In the rows, zero is written as 128.
Each named move below is a turn or a mirror, shown by a few rows before and after it. Which moves, in which order, take the first row of each later pair to the second? The first pair is answered.
ferip (before => after):
[125  86 134  75 105 128 137 116 126] => [121  93 145  94 100 100 136 104 127]
[147  89 111  65  99 135 162 114 168] => [139  95 136 101  89  80 162  99 166]
[127 113 129 180 116 146 136  95 108] => [131 109 116 159 126 175 137 104 107]
[110 149 130  95 104 101 150 134 156] => [112 146 125  82 111 120 154 139 155]
mogef (before => after):
[128 128 137 149 152 126 111 139 118] => [126 138 129 115 156 137 120 150 135]
[142  99 151 142 112  73 142  98 148] => [140 106 138  97 116  89 155 114 172]
[132 134 129  92 111 133 132 139 141] => [129 127 143 151 106 116 118 119 109]
Nadag (before => after):
[119 102 141 127 130 168 121 144 108] => [110 140 140 123 117 169 138 139 110]
[109 187 122 114 138 145 116 133 142] => [123 105 126 125  85 116 127  79 134]
[160 122 134 138 179 110 104 145 119] => [133 191 141 135 127 114 148 115 125]
[135 134 135  94 133 101 126 137 156] => [134 130 135  97 120  98 132 127 156]
Then:
(2 to 3 moves a pair)
[123 152 138 169 148 124 129 117  89] => [130 148 115  75 145 145 154 138 140] => Nadag then mogef
[154  88  99 118 114 158 154 110 132] => [130 161 112 132  99 165 167 105 125] => mogef then Nadag then Nadag
[162  62 152 170 144 102 141  87 158] => [169  50 130 150 155 160 136 100 148] => ferip then mogef
[151 149 146  94 109 125 145 130 157] => [168 113 141 130 150 149 106 151 128] => mogef then Nadag then ferip
[114 196 161 140 128  93 132 125 167] => [140 133 144 121 193 126  91 173 163] => Nadag then Nadag then ferip
[156 170 112 124 103 168 162 105 165] => [178  82 124 163 112 131 132  91 149] => Nadag then mogef then ferip
[110  82  96  71 109 129 150 127 143] => [ 98 121 134 123 124  48 134 133 145] => Nadag then ferip
[153 122 136 145 162  64 144 148 132] => [139 171 113 106 115 123 190 126 139] => ferip then Nadag
[145 104 157 134 142 102 131 128 146] => [134 131 163 132 119 101 149 114 148] => Nadag then Nadag
[114 128 124  92 148 145 125 154 132] => [117 116 130 141 148 155 109 139  99] => mogef then ferip
[128 154 146 140 111  77 143 122 154] => [139 129 138 189 124 131 117 113 103] => ferip then mogef
[171 125 131 122 118 173 154  89 148] => [176 112 153 174 141 141 124  91 129] => Nadag then mogef then ferip
[104 126 172 166  87  62 137 101 115] => [120  95 140 183 111 166 115 106  65] => ferip then mogef then ferip
[160  50 111  80  85 132 139 109 144] => [164  42 118 119  87 145 130 100 118] => mogef then ferip
[153 110 102 103 140 159 141 129 195] => [152 105 102 106 122 153 150 113 196] => Nadag then Nadag
[150  83 126  92 138  82 113 146 148] => [148  98 123  87 152  90 108 162 149] => Nadag then Nadag then Nadag
[112 167 141 150 139 171  99 117  63] => [110 170 142 150 125 165 104 107  64] => Nadag then Nadag then Nadag
[152 114 127 115 134 176 130 114 124] => [148 117 133 138 116 169 134  95 114] => Nadag then Nadag then mogef
[158 108 132 122  99  86 159 108 181] => [159  85 136 179 103 110 136  88 137] => ferip then mogef
[106 143 117 154 145 118 119 124 122] => [114 127  99 110 151 130 126 140 145] => Nadag then Nadag then mogef
[117 105  98 115 134 168 116 152  57] => [117  90 123 156 126 104 107 135  56] => Nadag then ferip then Nadag
[120 178 160 158 149 145 134 172 130] => [146  90 147 116 164 146 118 184 145] => Nadag then Nadag then mogef
[ 91 176 153 101 121 115 147 149 115] => [100 164 137 107 132 166 135 148  89] => ferip then mogef then ferip
[142 122 136 141 119 106 135 111 146] => [148 108 122 144 126 147 124 114 124] => ferip then mogef then ferip
[144 117 140  56 129 146 139 140 147] => [130 129 171 113  99  80 142 106 142] => Nadag then ferip then mogef
[132 139 130 107 117 134 148 131 155] => [140 123 129 113 150 137 123 152 149] => mogef then Nadag then mogef
[ 82  94 134 101  97  93 132 122  92] => [ 87 105 118  73 135 122 118 161 104] => mogef then ferip then Nadag
[142  97  97  74 117 148 147 144 150] => [123 139 138 129  98  58 148 121 151] => Nadag then ferip
[186  89 126 114 130  92 145 132 207] => [167 162 159 207 150  81 121 130 160] => Nadag then mogef then Nadag
[125  60 139 115 112 109 132 108  92] => [117 130 136  83 174 116 117 179 119] => mogef then ferip then Nadag
[ 89 163 128 167 135 134 122 141  81] => [110  99 115 158 146 150 106 143  77] => ferip then Nadag then Nadag
[117 147 137 124 113 108 140 119 142] => [127 104 133 123 110 115 136 111 141] => ferip then Nadag then ferip
[121 113 150 151 130  80 128 115 121] => [125 123 138 150 169 130 106 149 106] => Nadag then ferip then mogef
[120 117  95 113 194 148  94 168 114] => [109 138 107  89 187  90 109 169 153] => ferip then mogef
[148 123 124  94 124 134 158 116 183] => [147 136 124  89 140 137 150 127 184] => Nadag then Nadag
[149  68 123 125 183 151  93 139 115] => [136  95 148 114 162  58 110 135 159] => ferip then mogef then ferip
[156 186 102  90 154 196 144 160 182] => [151 198 115  80 143 149 155 156 202] => ferip then mogef then ferip
[125 166 134 103 111  99 160 139 126] => [122 151 141 156 110 102 142 123  91] => ferip then mogef
[101 122 136 126 147  98 112 145 111] => [102 135 116  97 134 140 125 145 113] => Nadag then ferip
[117 155 130 113  99 113 148 119 139] => [120 142 137 152 100 119 134 104 112] => ferip then mogef
[107 125 124 114 102 137 147 113 115] => [101 152 141 134 123 111 132 131 116] => Nadag then Nadag then ferip
[135 135 150 170 134 128 154 132 149] => [138 126 138 133 127 131 169 136 170] => Nadag then mogef then Nadag
[153 120 130 156 186 126  76 168 143] => [151 125 126 130 186 124  83 176 163] => ferip then mogef
[136 169 121 109 135 138 156 137 160] => [149 137 130 126 172 113 124 159 158] => ferip then Nadag then Nadag
[ 89 180 148 137 100  85 127 129 111] => [100 157 128 151 120 169 106 135  70] => ferip then mogef then ferip
[160 121 122  94 161 141 118 171 164] => [143 123 153 186 102 102 129  96 120] => mogef then Nadag then Nadag
[143  88 118 146  60  81 141  67 153] => [163  88  94  82 167 121  95 174 183] => mogef then Nadag
[123  73 115 115 125 139  93 121 102] => [104 119 141 149 104  85 102 105 106] => Nadag then ferip then Nadag
[122 162 131  85 111 135 156 129 166] => [142  76 140 142 106 105 130  96 137] => Nadag then mogef
[ 82 142  91 109  88 109 159 110 145] => [108  60  88 145 126 110 116 121 119] => ferip then Nadag then mogef
[184  89 119  97 142 148 136 134 176] => [168 152 143 131 171  98 119 163 180] => ferip then Nadag
[134 116 148 165 136 120 138 117 128] => [136 108 128 142 125 157 151 109 128] => ferip then Nadag then Nadag
[119 151 120 109 107 117 156 121 129] => [120 153 134 126 141  91 127 145 127] => Nadag then Nadag then ferip
[102 130 130 150  91 120 155 105 110] => [125  68 119 137 123 124 127 128 115] => mogef then Nadag then mogef
[150 180 155 170 175 138 134 152 139] => [172  89 154 181 169 122 119 134 130] => Nadag then Nadag
[144 192 108  90 100 158 159 119 180] => [153 164 103 139 111 219 137 108 126] => mogef then ferip
[102 112 143  74 108 153 163 114 113] => [104  99 139  80 109 149 157 111 112] => Nadag then Nadag then Nadag
[128  89 113  89 130 135 132 126 131] => [104 150 136 133  99 124 148 100 110] => mogef then Nadag then Nadag
[103 171 131 151 114 120 106 124 114] => [116 138 128 152 149 121  83 145 113] => Nadag then Nadag
[101 120 157 121 119  78 144 117 138] => [101 138 149 158 161 141 113 138  97] => ferip then mogef then Nadag
[121 121 113 110 126 155 129 133 125] => [122 110 122 105 124 113 127 133 143] => ferip then mogef then Nadag
[108 137 148 166 121  67 141 119 112] => [132  77  99 102 129 171 143 127 110] => ferip then Nadag then Nadag
[159  92 115 149 139  77 132 133 153] => [164  94 102 112 144 104 140 148 168] => mogef then ferip
[126 125 127 109 101 154 135 137 128] => [124 130 125 111 116 158 126 148 127] => Nadag then Nadag
[147  92 105 124 169 128  99 160 136] => [130 113 129 155 102  72 134 102 140] => ferip then Nadag then Nadag
[142 131 129 101 168 105 118 164 166] => [149  91 144 153 151  83 106 130 135] => Nadag then mogef then Nadag
[ 86 176 111  98 140 117 137 135 109] => [ 83 173 112  99 119 114 146 118 111] => Nadag then Nadag then Nadag
[152  95 129 175 137 154 103 123  92] => [131 182 117 113 138 167 130 158 133] => Nadag then ferip then mogef
[180 100 135  94  97 136 139 119 166] => [174 106 152 124  91  99 135 105 159] => ferip then mogef
[118 102 133 138 127 108 123 131 108] => [112 110 122 119 108 132 141 118 111] => ferip then Nadag then Nadag
[140 144 136 131 159  96 125 144 162] => [133 151 127 117 111 112 158 111 164] => ferip then Nadag
[139 104 119 130 111 151 132 110 110] => [139 117 115  97 110 145 142 121 134] => ferip then mogef
[132 162 127 161 129 135 142 126 129] => [152 121 115 139 157 141 123 149 140] => mogef then Nadag then Nadag
[117 179 149 111 132 127 130 126 147] => [135 103 139  96 109 115 135 101 152] => Nadag then mogef
[ 91 130 126 174 109 153 101 114  76] => [ 93 154 100  88 129 179 118 157 121] => Nadag then Nadag then mogef
[143 134 113  95 124 169 145 143 157] => [147 116 122 160 123 176 124 121 110] => mogef then ferip
[ 79 133 152 136  82  59 144 105  99] => [ 99  95  98  59 103 175 146 128 101] => ferip then Nadag
[129 111 137  94 129 132 142 122 124] => [124 115 149 141 138 122 129 119 103] => Nadag then mogef
[147 141 129 154 173  64 111 158 158] => [151 122 124 188 184 107  93 154 121] => ferip then mogef
[131 129 135 153 124  98 123 113 123] => [133 142 121 107 128 100 134 130 150] => mogef then ferip
[135 201 150 142 132  89 144 139 168] => [141 176 152 206 137 124 120 122 114] => ferip then mogef
[ 94 172 154 182 149  95 101 134  78] => [ 92 169 144  84 110  49 148 131 153] => Nadag then mogef then ferip
[154 132 172 193 164  81  77 157 142] => [134 209 145  92 132 119 140 165 193] => Nadag then mogef then ferip
[148 131 144 197 135 130 124 121  87] => [149 164 114  93 149 165 149 171 141] => Nadag then mogef
[141 177 133 127 121 127 116 135 178] => [156 119 136 153 144 119  86 138 159] => Nadag then Nadag then mogef
[176 145 116 100 146 147 153 142 196] => [171 156 120  97 139 145 159 139 197] => Nadag then Nadag then Nadag
[125 166 128  82 157 116 126 168 161] => [136 141 115 121 169 182 102 162 113] => mogef then ferip
[116 173 149 165 147 115 124 143 128] => [136 123 126 105 169 130 119 171 156] => Nadag then Nadag then mogef
[122 127 106 148  72 116 158  88  98] => [128 121  90 132  83 157 155  99  91] => ferip then mogef
[106  94 124 140 102 126 122 102  88] => [ 86 164 125 136 106 140 135 117  95] => Nadag then Nadag
[120  95 108  80  91 109 141 117 138] => [125  84  97  85  98 147 131 120 122] => ferip then mogef then ferip
[136  87 107 140 154 137 119 140  99] => [113 173 116 131 155 130 136 157 118] => ferip then Nadag then mogef
[151 107 135 126 139  67 131 117 144] => [142 151 138 141 166  78 121 139 134] => Nadag then mogef
[ 79  93 124 110 145 168  94 142  65] => [ 51 158 148 130  99 120 129 107  77] => mogef then Nadag then ferip
[124 114 119  99 131 138 117 159 160] => [108 160 123 137 114 163 129 140 128] => mogef then ferip then Nadag
[151 114 123 100 154 131 112 160 158] => [130 182 146 159 135 120 116 138 128] => mogef then Nadag
[131 105 114 105 147 121 139 101 147] => [128 126 130 159 160 112 125  98 123] => Nadag then mogef
[141 149 125 181 151 137  83 164 140] => [132 163 110 171  97 182 115 119 128] => Nadag then ferip then mogef
[109 123 113  81 121 148 147 106 116] => [106 131 121  77 118 130 152 104 125] => ferip then mogef then ferip
[ 96 104 121  78 109 113 136 117 109] => [ 85 152 133 122 143 115 111 142  85] => Nadag then mogef then Nadag
[137  80 140 117  99  63 144  83 136] => [137 127 138 115 192  80  97 169 138] => Nadag then ferip
[134 124 123  89 103 179 140 108 136] => [134 107 163 147 106  88 123  92 130] => Nadag then ferip
[131  93 129 102 139 106 107 155 143] => [117 144 119 107 138 172 118 153 119] => Nadag then mogef then ferip
[130 126 118 113 109  85 141 144 158] => [140 112 112 101 128 103 128 163 156] => Nadag then ferip
[144 143 127 137 152 162 114 149 143] => [145 126 149 168 138 110 114 125 139] => ferip then Nadag then Nadag
[137 110 118 123 182 192  89 147 113] => [143  51 135 157 130 130 100  89 111] => Nadag then ferip then Nadag
[157 113 128 152 143 144 116 131 124] => [150 124 141 156 135 106 124 126 137] => mogef then ferip
[ 92 123 116 147  98 188 125 101  99] => [108  85 106 116 115 194 123 117 115] => mogef then Nadag
[103 152 122 140 114 199 143 121  89] => [103 143 125 143 105 194 147 112  89] => Nadag then Nadag then Nadag
[110 113 101  57 136 187 159 131 133] => [117  84 149 141 184  63 101 146 129] => ferip then Nadag
[122 124 129  72 104 132 137 146 140] => [123 126 147 150 148 123  93 158  99] => mogef then Nadag
[143  84 135 115 115 102 118 129 152] => [129 129 131 104  87 119 149 111 155] => ferip then Nadag then Nadag
[158 122 103 108 103 173 175 123 129] => [165 124 135 160 171  96 119 168 126] => Nadag then ferip then Nadag
[136 181 126 101 106 143 146 118 167] => [142 166 118 126 116 197 131 115 132] => mogef then ferip
[116 116 137 163 120  96 118 125 108] => [125 102 112 140 132 157 110 138 100] => ferip then mogef
[127 183 140 177 144 103 135 116 144] => [138 133 126 190 118 146 140  81 115] => ferip then mogef then Nadag
[133 144 133 140 164 123 116 139 114] => [136 107 116 119 121 151 139 107 113] => Nadag then ferip then Nadag
[109 132 130 150  69 143 143  95  82] => [133  82 137 169 135 121  89 140  76] => Nadag then ferip
[ 99 103 126 113 140 169 116 156  96] => [ 80 153 134  95 101 139 150 140 120] => Nadag then ferip then mogef
[136 121 133  98 127  99 142 136 167] => [126 158 151 148 122  89 140 121 142] => mogef then Nadag then Nadag
[ 95 110 133  91 127 139 121 146 111] => [ 96 105 139 122 125 140 113 136  92] => mogef then ferip
[104 136 119 150 160 143 106 166 108] => [114  81 106 138 108 158 131 122 105] => Nadag then ferip then Nadag
[151  64 124 163 130 149 120 135 108] => [141  85 146 149 112  70 140 130 146] => ferip then mogef then ferip
[ 95 165 142 150 139 106 113 139  97] => [115 116 121 129 163 146  95 155  95] => Nadag then Nadag then ferip
[134 126 146 196 140 137 116 112  87] => [132 114 138 158  87 130 158  77 109] => mogef then Nadag then mogef
[ 99 121 120 105  96 175 112 110 101] => [ 88 144 150 147  97 106 106 101 103] => Nadag then Nadag then ferip
[187 121 124 193 145 151 106 113 131] => [180 150 101 107 116 173 152 120 180] => Nadag then Nadag then mogef
[124 135 123 147  76 109 139  80  96] => [143  97  99 134 128 168 106 115  79] => ferip then Nadag then mogef
[132  81 123 134 130 149 110 122  99] => [104 165 146 157 134 115 117 130 103] => Nadag then ferip
[117 106 136 117 157 115 108 150 115] => [111  96 131 113 105 118 135 109 114] => Nadag then ferip then Nadag
[136 107  96 146 111 191 118 122  89] => [119 145 137 186  88 103 131  98 103] => mogef then Nadag then ferip
[117 129 135 127 135 106 117 136 125] => [124 104 125 116 122 126 123 125 122] => ferip then Nadag then Nadag
[112 120 116 133 163 155  97 139  89] => [ 96 168 120  82 143 135 131 145 127] => ferip then Nadag then mogef
[141  88 142 157 114  86 112 109 120] => [136 137 118  72 131 117 133 154 166] => mogef then Nadag
[117  86 105  91 105 156 159 127 169] => [107 111 148 151 115  64 141 125 168] => Nadag then ferip
